Small tables with named rows and columns. After each table, cells are looked up by row and column.

fegulan =
          dek  bubesi  rovi  sokog   zab  libevi  ketul  nibota   lil
nit       154    -163  -308   -287  -591    -267   -106    -665   395
litar    -155    -635   -92    167  -856    -225   -190    -106  -219
punepe    -16    -206  -605   -275    17    -391    174     -76  -118
feleg     314      16   -87    146   682    -363     18     -54  -224
rekivif   160     194  -181    356  -865     -38   -624    -206   -51
mibugat    22    -359  -310    622   484     195    -98    -349  -827
tabuzug  -421    -691  -426   -505  -575     745     11    -312   530

zab of litar is -856
bubesi of punepe is -206
bubesi of mibugat is -359
libevi of punepe is -391
zab of mibugat is 484
rovi of rekivif is -181
rovi of punepe is -605
bubesi of feleg is 16
rovi of feleg is -87
ketul of tabuzug is 11
bubesi of litar is -635
sokog of feleg is 146
rovi of nit is -308
dek of litar is -155
nibota of tabuzug is -312
lil of nit is 395
Which row has the largest rovi? feleg

mes:
         vedeti   sepa  susa
fesati     0.20  -0.44  0.20
kufivo     0.62   0.26  0.42
tufo       0.64   0.28  0.04
rusi       0.53   0.20  0.18
fumusoz    0.63  -0.97  0.11
refaler    0.63   0.49  0.93
savit      0.54   0.20  0.28
zuge       0.57   0.04  0.26

What is the susa of kufivo in mes?
0.42
What is the vedeti of rusi in mes?
0.53
What is the sepa of savit in mes?
0.20
What is the sepa of refaler in mes?
0.49
What is the vedeti of zuge in mes?
0.57
What is the vedeti of savit in mes?
0.54
What is the sepa of tufo in mes?
0.28
What is the sepa of fesati in mes?
-0.44
What is the sepa of kufivo in mes?
0.26
What is the sepa of rusi in mes?
0.20
What is the vedeti of fesati in mes?
0.20

bapizi
         kun  bib  ropom  nesol  gozozam  fofo  tezuso  motubi
duvuz    106  118     95    119       72   117     225     143
mabomar  106  186    191    147      169    90     153     109
kufakid  135  136    131    131       11   195     105     189
kidakol  114  119     75    165      119   112     101      86
nume     134   91    121    110      159   172      97      91
sog      123   75    154    177       74   138     122     154
let      169  123    136    105      128   109     133     140
bon      117  184    149    114      151    93     116     133
vof      107  160     71    161       96   137     110     156
dag      154   63    144    125      157    91     163     211
kebis    184   82    168     89      104   174     126     106
zun       92  108    114    106       64   114      40      97
gen       98  151    104    117      139   108     102     173

What is the motubi of zun in bapizi?
97
What is the tezuso of nume in bapizi?
97
What is the motubi of vof in bapizi?
156
What is the tezuso of mabomar in bapizi?
153
What is the ropom of kidakol in bapizi?
75
What is the kun of mabomar in bapizi?
106
Row with the largest nesol: sog

Table ker
|  | dubera | mup | noder | zufid | limel | bive | sigoki | teze | rovutu | vura |
|---|---|---|---|---|---|---|---|---|---|---|
| nuzin | -0.50 | 0.09 | 0.39 | 0.64 | -0.98 | 0.21 | 0.78 | 0.14 | -0.32 | -0.44 |
| robof | 0.05 | 0.32 | 0.31 | -0.25 | -0.43 | -0.11 | -0.32 | -0.73 | -0.64 | 0.27 |
| fus | -0.75 | -0.36 | -0.34 | 0.72 | 0.38 | 0.14 | 0.38 | 0.11 | -0.61 | -0.44 |
| loro | 0.06 | -0.95 | -0.10 | 0.79 | -0.89 | -0.11 | -0.63 | 0.84 | 0.33 | 0.08 |
| magom | -0.41 | 0.77 | -0.12 | -0.10 | 0.66 | -0.33 | -0.59 | -0.33 | 0.14 | 0.62 |
| rar | 0.85 | 0.70 | -0.34 | 0.27 | 0.31 | 0.13 | -0.14 | 0.71 | -0.68 | 0.80 |
| goparet | 0.40 | 0.85 | -0.20 | 0.80 | -0.30 | 0.85 | 0.70 | 0.83 | -0.11 | 0.83 |
| nivove | 0.18 | 0.26 | 0.18 | -0.93 | -0.42 | -0.03 | 0.38 | 0.41 | 0.02 | -0.45 |

dubera of loro: 0.06
mup of nuzin: 0.09
vura of rar: 0.80
noder of loro: -0.10
dubera of nivove: 0.18
rovutu of loro: 0.33
limel of nuzin: -0.98
teze of nivove: 0.41
dubera of rar: 0.85
zufid of loro: 0.79
bive of loro: -0.11
dubera of magom: -0.41
bive of rar: 0.13
sigoki of goparet: 0.70
teze of loro: 0.84
Which row has the largest mup? goparet

